(in the rows, 128 means zero)
One turn moves every row onto another: examples first, then more rows asked
J_218: [104 146 116 123 122 137 111 125 110 122 111 117 186]
J_81: [ 98 156 122 122 122 116 104 128 111 123 100 123 175]
J_643: [146 139 177 128 142 132 106 169 119 135 133 127  91]
J_720: [103 125 149 120 121 152  88 102  89 129 123 165 147]
J_506: [141  98 141 166 109 158 147 107 118 150 125  97 128]
J_896: [104 112 146 150 118 122 137 160 140 100 110 102 106]
J_606: [166 119 155 157 133 131 111 149 119 148 133 148  89]
J_288: [120 101 147 162 106 152 106 120 100 153 153 147 115]
J_979: [119  85 126 161 103 139 147 130 133 145 131 105 143]
J_295: [104 115 184 142 122 131 101 138 110 115 118 163  96]
J_642: [138 152 160 140 127 135  92 120 114 173 123 172 112]
J_834: [115 136 179 152 131 126 121 154 111  92 100 105 114]
J_431: [138 146 144 141 120 102 135 130 155 174  91 134 123]
J_753: [113 154 142 127 131 151 106 113  90 107 102 109 169]
J_778: [116 108 101 145 107 154 137 120 125 137 130  96 147]
J_780: [162 121 117 138 129 157  99 110  96 157 141 144 141]
J_289: [148 141 160  85 148 144 104 115 123 147 103 151 131]
J_479: [161 157 160 142 131 137 133 111 137 170  90 126 124]
J_666: [115 163 113 107 132 136 113 117 126 128  94 121 166]
J_906: [106 134 164 151 125 106 127 175 135 106 105 117 118]
J_182: [142 140 155 107 151 129  91 124 108 108  97 167 131]
J_767: [134 124 127 112 132 167  96 125  87 143 151 116 152]
J_175: [140 164 142 135 132 114 131 146 157 152  91 124 109]
J_885: [ 92 125 155 151 115 102 121 166 125 101 109 111 126]
J_227: [122  83 147 132 129 144 106 132  95  87 127 141 123]
J_535: [144 159 142 129 130 114 131 129 153 169  89 140 138]
J_47: [127  71 159 123 125 154 129 133 114 118 136 119 110]
J_19: [120  97 114 154 100 131 142 114 132 160 124 109 146]

J_227 turns into J_606
J_979 turns into J_906
Now these:
J_720 turns into J_288
J_896 turns into J_175
J_19 turns into J_885
J_834 turns into J_479
J_643 turns into J_289

One turn moves every row onto another: examples first, then more rows asked
J_823: [121 133 118 111 109  85  96 134 145 123 105 133  95 162 149 117 113 115
 138 119 113 111 117 165  91 144 148 122 161 134 146 143 148 132]
J_957: [ 94 137 129 147 115 149 161 106 143  93 134 106 148 120 132 146  80 136
 136 122  77 119 156 114 136 121 136 145 138 136 111 132  92 132]
J_875: [145 136 159 156 121 121 105 143 110  95 122 125  76 157 140 150 127  94
 138 118 130 117 137 117 147 123 158 127 136 163 147 107 136 119]
J_250: [108 120 101 104 140  90 118 110 144 178 153 116 161 122 119 103 151 168
 124 140 108 104 101 155 151 150 106 108 132 116 105 147  95 110]
J_439: [108 100  89 132 159  94 106 152 126 177 108 108 100 133 116 145 129 136
 115 155  82 130 111 123 163 123 161 119 141 130 120 148  95  94]
J_994: [ 93 120  84 135 147  95  96 133 140 187 108 132 106 134 113 138 134 120
 122 133  84 142 120 126 170 133 151 105 135 136 134 155 108  89]
J_142: [111 139 117 138 125 132 156 102 147  83 130 114 122 109 134 107  69 120
 128 136  79 129 133 120 136 112 136 125 156 124 101 136  84 148]
J_526: [140 136 125 143 140 125 121 120 122 160 150 109 142 109 111 144 171 151
 129 115 125 112 111 123 203 151 140  97 121 133 129  84  79 116]
J_849: [123 120  81 145 149  98 108 120 128 173 124 106 100 146 118 138 115 123
 130 153  77 134 114 125 182 131 165 113 155 122 127 148  97  93]
J_984: [135 127 135 152 144 130 118 111 118 157 159  93 146 117 111 146 150 144
 127 127 108 110 115 112 211 141 131 114 122 131 128  90  83 104]
J_274: [138 151 178 121 113 108 119 145 123 112 143 121 143 113 153 123 149 134
 136 112 155  92 107 158 113 146 105 126 112 149 126  98 132 140]
J_208: [ 77 133 115 139 125 143 156 120 123  76 151 130 144 131  97 156 128 131
 159 137  96 119 150 128 121 140 132 128 128 155  93 128  76 124]
J_27: [115 123  79 143 144 101 110 126 129 183 110 108 100 146 105 152 131 118
 130 134  96 133 119 133 173 142 176 100 145 125 134 137  99  99]
J_799: [121 125 103 113 137  90 105 102 142 171 164 114 161 121 119 108 139 167
 136 150  89 101  92 159 149 156 113 117 150 115 114 136  87 113]
J_273: [122 139 130 114 124  70 101 148 140 120  98 142 101 140 158 101 119 123
 149 135 123 116 110 154  89 138 140 125 151 137 125 157 148 129]
J_960: [145 129 147 159 122 120 110 154 126 107 110 134  78 140 153 150 127  85
 130 119 142 123 134 107 136 124 146 124 124 157 147 104 137 124]
J_423: [110 117 138 110 124  82  91 163 145 125 120 136 100 141 151 119 123 133
 131 134 111 106 119 154  78 125 138 136 157 149 127 154 148 122]
J_635: [125 144 114 131 125 141 151 113 147  97 143 119 128 114 146 108  70 134
 146 137  77 144 152 125 138 120 135 130 148 134 101 139  78 156]
J_450: [145 136 150 160 119 125 114 148 120 108 108 117  80 142 140 151 131 101
 124 104 141 120 127 127 147 141 163 121 137 156 153  89 138 131]
J_231: [108 139 100 124 136 136 147 127 127  80 161 143 123 125 111 119 118 128
 167 151  96 145 145 138 122 139 131 113 138 154  84 134  62 147]
J_245: [143 136 175 125 121 115 106 141 133 111 142 146 129 112 153 119 146 136
 106 103 141  97 111 156 130 150  97 123 115 160 131  94 127 157]
J_983: [139 119 154 143 128 122  99 179 113 107 111 122  74 134 148 148 132 104
 122 125 127 130 129 111 134 115 150 130 128 165 143 102 129 116]
J_756: [115 133  93  95 130  84 102 106 148 177 147 125 156 129 120 110 152 165
 141 130  97 102 101 161 147 155 125  98 144 113 122 137  90 117]
J_678: [ 97 147 100 127 131 129 146 114 135  83 163 151 125 111 101 123 121 118
 167 147 100 127 137 132 114 121 140 103 141 151  86 144  66 129]
J_244: [134 133 184 106 120 113  99 158 137 114 161 129 133 111 159 118 150 137
 135 114 141  94 123 142 119 125 104 132 124 160 134  94 125 142]
J_726: [ 94 145 112 127 132 137 145 110 129  83 160 139 118 130  99 133 115 111
 164 125  96 127 158 113 134 108 152  99 127 150  89 145  74 119]
J_145: [104 132 134 143 122 151 158  96 138  84 131  97 136 113 120 125  70 122
 125 118  87 116 141 116 138 117 132 132 134 129 104 122  88 136]
J_992: [ 96 148 111 119 138 143 154 116 140  90 160 144 126 139 122 141 104 126
 172 128  89 123 169 123 144 114 152 119 126 155  96 148  81 129]
J_469: [116 110  71 140 156 100 114 126 136 181 107 118 103 137 117 137 123 120
 128 153  98 135 113 120 173 135 155 111 133 123 124 148  97  90]
J_541: [132 117 136 128 155 125 113 146 120 166 148 101 133 104 124 144 157 141
 120 136 113 118 114 112 205 123 125 115 109 141 126  88  72 113]
J_312: [131 126 125 147 150 122 131 125 128 165 155 107 142 112 122 150 161 131
 117 128 122 111 116 108 210 136 122 101 107 127 122  95  82 113]
J_816: [123 119 154 157 132 115 100 151 125 116  89 135  81 142 140 149 123  89
 110 108 127 125 132 121 146 135 143 128 124 163 150 107 140 132]
J_569: [138 142 177 123 106 109 115 137 134 103 157 131 136 124 155 116 156 134
 125 107 152  92 121 143 114 139  97 121 122 148 128 104 135 143]
J_438: [112 134 132 105 119  85  96 137 146 127 101 158 102 144 158 105 117 127
 118 122 112 110 114 167 104 134 123 131 147 151 140 158 148 135]
J_323: [131 133 127 117 115  82  91 134 134 108 127 145  93 160 147 113 116 118
 148 142 112 108 115 164  85 137 140 130 165 148 132 153 140 128]
J_559: [ 91 139 116 131 127 149 148 107 125  84 166 134 138 114  88 141 122 121
 162 130 109 115 144 127 116 126 137 111 119 156  89 129  70 116]
J_545: [142 139 179 123 109 113 102 125 125  92 163 133 137 132 142 120 151 139
 145 115 142  84 116 151 115 149 107 132 132 157 132  95 126 139]
J_860: [115 123  84 136 161  85 108 139 134 176 103 113 104 136 126 134 124 121
 141 142  88 138 112 114 172 134 165  99 130 114 118 149 106  92]
J_808: [103 114 119  94 152  85 106 130 151 184 158 115 161 111 127 115 147 170
 130 145  97  94 105 154 149 134 115 120 137 125 110 139  92 118]
J_868: [143 136 156 150 128 111 109 159 116 109  99 119  86 146 151 153 122  91
 135 109 132 120 132 109 139 126 156 117 108 146 139 106 140 121]
J_622: [112 136 105 104 137  96 102 122 147 182 162 144 154 106 126 108 158 166
 119 127  98 114 100 161 153 149 106 100 127 132 114 143  95 114]
J_279: [122 124 124 116 112  88  98 139 141 120 109 143  97 150 151 104 117 122
 136 132 128 116 119 155  77 137 130 131 149 145 131 157 151 121]
J_283: [107 129 119 153 113 143 153 117 130  82 134 105 146 105 122 124  94 138
 132 146  83 141 134 129 116 145 116 139 150 134  99 118  72 150]
J_583: [109 139 106 108 144  83 118 125 142 178 147 116 163 104 127 104 152 164
 142 145 111 111  87 162 146 154 114 109 134 117 105 142  98 111]
J_746: [124 122 127 157 151 127 106 136 125 171 149 121 134 104 108 152 164 130
 110 115 112 128 119 114 195 150 125  97 103 144 124  93  87 111]
J_449: [130 136 132 143 149 123 125 136 116 167 147  93 146 110 120 156 154 132
 127 119 120 114 110 116 196 143 130 101  91 126 118  91  89 103]
J_405: [109 133 121 143 120 142 158  99 143  83 135 110 143  93 122 115  76 129
 127 140  92 118 119 135 117 131 120 138 148 131 100 121  80 146]
J_243: [145 146 165 112 105 109 107 128 139 101 145 135 137 125 155 109 152 147
 135  99 142  89 109 155 121 154 113 119 137 142 140  90 129 148]

J_984 turns into J_545
J_746 turns into J_245
Now these:
J_243 turns into J_756
J_541 turns into J_244
J_312 turns into J_569
J_449 turns into J_274
J_992 turns into J_957
J_559 turns into J_405

One turn moves every row onto another: examples first, then more rows asked
J_498: [ 97 146  85 171 171 131  58 117 161 119 128 140  94 123  88 138]
J_122: [157  83  98 116 196 152 113 113 131 115 105 132  76 112  86 137]
J_270: [ 83 150  78 159 165 127  88 131 162 107 135 163  85 100  96 131]
J_374: [163 110 135 149 199 144 112 115 116 113  97 125  76 147  89 170]
J_581: [121 124  97 192 182 139  99  94  95 133  74 169  72 116 102 150]
J_296: [135  94  86 119 187 117 149 126 109 109  93 153  87  95  80 179]
J_333: [ 88 137  64 167 170 124  92 133 167 126 135 166  91 105  82 123]
J_509: [148  90 125 158 219 148 138 128 139 135 108 168  68 102  94 128]
J_319: [137  97 134 149 220 130 140 127 140 144  97 162  86  79  90 151]
J_869: [ 90 173  93 171 156 109 115 146 147 108 134 156  90 138  83 165]
J_454: [147  91  79 130 184 131 157 132 109 101 105 158  71 125  80 161]
J_852: [105 153  72 149 155 110 108 141 164 135 138 133 103 143  58 148]
J_304: [141 100 113 174 203 141 128 119 102  94  94 172  61 122 106 165]
J_368: [123 110  49 145 161 128 139 111 100 138  86 167  79 111  74 142]
J_221: [135 132 104 173 178 120 162 129 118 179  90 161  85 135  64 146]
J_87: [ 94 159  70 176 154 108 103 137 140 109 128 152  93 147  76 166]
J_699: [141 110  74 124 166 142 104  98 121 158  86 126  90 117  68 129]
J_89: [145 110 133 140 206 114 163 139 130 146  98 147  93 109  72 175]
J_528: [147 114 141 145 203 126 112 113 112 118  85 128  90 118  90 192]
J_685: [133 117 114 174 196 143 121 109 135 184  89 160  82 104  81 116]
J_157: [142 138 110 170 169 131 105  98  97 147  76 129  86 152  78 169]
J_238: [ 82 159  86 173 165 114 121 149 160 117 140 175  85 112  88 141]
J_561: [160 108 127 147 201 130 166 142 130 139 109 147  77 141  71 158]
J_621: [ 86 155  85 197 173 113 113 143 157 127 134 177  88 126  84 145]
J_782: [103 163 110 148 167 123  93 138 178 138 139 129  98 127  76 137]
J_346: [144  89 102 108 197 132 115 112 127 121  93 131  93  87  82 160]
J_487: [107 159 108 174 175 122  85 132 175 146 134 132 101 141  71 140]
J_577: [ 94 160 108 165 173 133  71 127 168 118 132 143  90 115  96 137]
J_539: [131 105 125 165 206 125 122 116 104 103  85 163  79  97 104 186]
J_277: [100 166  87 140 149 113 105 142 158 117 138 130  97 139  71 157]

J_368 turns into J_581
J_561 turns into J_454
J_89 turns into J_296
Now these:
J_487 turns into J_852
J_869 turns into J_238

One turn moves every row onto another: examples first, then more rows asked
J_698: [132 116 150 101  98 129 119 158 146 135 144 114  78 132]
J_909: [ 94 103  77 153 133 127 160 135 141 124 129 137 117 127]
J_595: [196 121 124 124 127 151 130 115 137 136 114 140 128 127]
J_697: [117  83 112 105  94 152 123 105 111 122 132 134  97 124]
J_889: [ 91 125 139 119 122 142 124 166 126 147  98 146  89 112]
J_494: [129 100 125 122 118 125 158 119 166 180  88 132 121 134]
J_614: [144  88 141 132 145 127 171 130 142 125 118  98 101 119]
J_40: [ 79 159 144 133 123 148 123 149 129 140 101 115 114 137]
J_83: [140 164 129 160 141 126 121 118 111 119 139 166 130 121]
J_626: [121 118  82  96 142 160 143 114 128 150 129 133 149 132]
J_623: [124 146 122 123 140 103 130 125 129 116 163 123  90  93]
J_578: [128 101 129 147  82 157 142 123 127 121 113 115 126 171]
J_332: [113 110 129 106 122 144 114 162 127 152 106 155  90 100]
J_899: [136 135 105 143 127  99 125 118 129 148 162 119 164 132]
J_16: [ 97 155 149 145 136 159 130 124 135 128 112 102 138 151]
J_991: [129 111 120 157 134 121 122 117 112 160  89 122 161 124]
J_39: [161 109 141 139 141 137 146 133 156 158  91 162 124 122]
J_413: [103 119 149 123 112 136 125 124 120 162  99 173 150 126]
J_504: [127 176 127 148 140 108 161 138 141 139 130 160 134 135]
J_537: [130 140 117 126 130  96 162 132  94 121 121 141 155 154]
J_805: [ 73 118 127 138  99 101 149 114 120 126 106 121 100 138]
J_24: [100 145 135 129 112  93 164 158 145 138 112 157 106 149]
J_80: [106 146 136 114 140 120 144 112 147 127 154 150  99  87]
J_620: [126 150 124 151 126 140 119 131 105  88 154 124 107 134]
J_921: [137 137 127 152 134 171 120 111 166 154 145 146 106 119]
J_791: [ 99 129 161 132 104 121 115 131 106 146 102 167 137 130]
J_675: [112 110 123 133 124 116 157 105 176 174  99 130 128 126]
J_599: [172 124  99 108 114  99 124 143 131 141 139  97 109 132]
J_109: [147 146 142 164 132 104 144 124 145 129  96 124  81 144]
J_389: [ 93 134 104 147 102 126 122 129 118 117 155  96 106 144]
J_473: [139 182 115 132 138 104 153 123 152 147 120 153 131 139]
J_661: [ 66 138 121 131 102 100 143 126 123 131 125 129  99 148]
J_102: [140 109 115 111 100  91 151  98 154 138 131 169 108 139]
J_456: [115 110 111 102 125 158 138 125 134 167 107 148 162 136]
J_729: [169  85 136 134 143 117 153 121 136 129 137 106 131 122]
J_785: [132 138 115 142 134 163 126 140 106  96 154 130 102 132]
J_975: [114  89  95  99  93 128 141 132 157 162 119 121 102 133]
J_298: [127 125 147 121 112 124 123 176 145 128 155 114  88 131]
J_966: [193 139 132 126 130 155 133 125 141 133 121 131 123 148]
J_14: [125  78 106 108 103 154 113 104 130 135 126 116  97 122]
J_2: [138 126 150  90  96 136 106 112 142 147 112 115  86 115]
J_272: [132 132 127 100 111 100 168 121 102 112 137 130 128 165]
J_152: [157 117 113 146 132 110 129 113 136 140 159 106 161 132]
J_744: [155 135  94 112 124 101 124 142 129 128 157  99  98 121]
J_118: [169 109 113 134 107 150 101  93 113 133 124 112 120 130]
J_662: [134 132 118 154 133 106 134 116 101 146  93 133 166 135]
J_149: [143 147 146  93 107 133 119  94 129 140  83 127 103 121]
J_679: [133 164  90 121  95 149 120 113 103 131 119 153 102 138]

J_966 turns into J_785
J_889 turns into J_413
J_14 turns into J_661
Now these:
J_599 turns into J_298
J_614 turns into J_80
J_389 turns into J_975
J_729 turns into J_623
J_921 turns into J_679

One turn moves every row onto another: examples first, then more rows asked
J_259: [114 126 176 129 108 122 106 173  77 104  90 161 217 108  79 132  95 157
 144 101 130 103 127 108 160 109]
J_522: [ 90 113 181 128  97 122  99 181 153  98 112 184 166 106 166 105 141 153
 163 115 149 116  85  98 147 117]
J_740: [ 48 124 187  79 162 141 118 156 128 106 124 177 187 129 108 101 126 159
 120 121 140  76  89 127 154 108]
J_134: [ 83  92 146  64 124 115 140 165 115  69 120 169 177 159  98 106 145 167
 132 108 125  78  85 125 145 101]
J_334: [134 108 165 114  98 114 115 172  76  89  93 157 217 126  80 130 110 155
 155  92 133  94 137 113 161 107]
J_544: [ 96 108 190 118 105 126  98 175 158  98 118 184 171 111 173 102 147 146
 171 110 160 104  99 104 152 118]
J_220: [108  93 177 128 156 126 104 157  22  99 134 163 178 114  82  95 182 148
 133 128 173 106  92 120 138 121]
J_476: [ 75 113 185 107  79 130  98 175  59 107 140 179 118 123 117  87 165 141
 163 116 164 117 151 120 103 124]
J_131: [107  94 183 127 161 129 102 154  25 102 136 164 180 113  84  94 182 145
 134 127 177 102  96 121 140 122]
J_325: [112  90 181 122 160 127 104 154  24  98 137 164 181 118  85  92 186 144
 138 125 179 100  99 123 141 122]
J_959: [102 102 169 121  85 114 107 182 149  86 112 181 164 118 165 106 148 154
 169 110 147 114  87  98 145 115]
J_630: [ 77 113 189 104  84 132  97 173  61 108 141 179 121 124 120  86 166 138
 166 115 169 113 156 123 106 124]
J_67: [109  97 178 111  93 118 106 177 155  86 117 181 169 123 171 102 154 147
 177 105 157 102 100 104 150 116]
J_353: [ 72 117 194 108  87 135  94 172  63 113 142 181 121 119 120  86 163 138
 163 118 169 114 155 122 106 125]
J_553: [113  88 175 124 154 124 106 156  22  95 136 163 178 119  83  94 186 147
 137 125 175 103  96 121 139 121]
J_755: [114 128 195 122 126 133  99 163  87 114  97 163 226 108  89 126  98 148
 150  99 147  89 144 116 168 112]
J_345: [ 70 118 189 112  83 133  95 175  60 112 140 180 119 118 117  88 161 141
 161 119 164 119 150 119 105 125]
J_400: [ 54 118 156  88 133 123 128 168 114  88 116 173 175 134  93 110 125 173
 114 122 117  94  66 117 143 104]
J_923: [ 78  98 176  55 152 132 128 153 129  86 128 172 189 154 113  97 145 154
 137 107 149  60 107 135 156 106]
J_980: [134 110 186 106 117 125 108 163  86  99  98 160 226 126  91 124 112 145
 162  89 150  80 154 120 169 109]

J_334 turns into J_259
J_923 turns into J_134
J_630 turns into J_476
Now these:
J_522 turns into J_544
J_131 turns into J_325

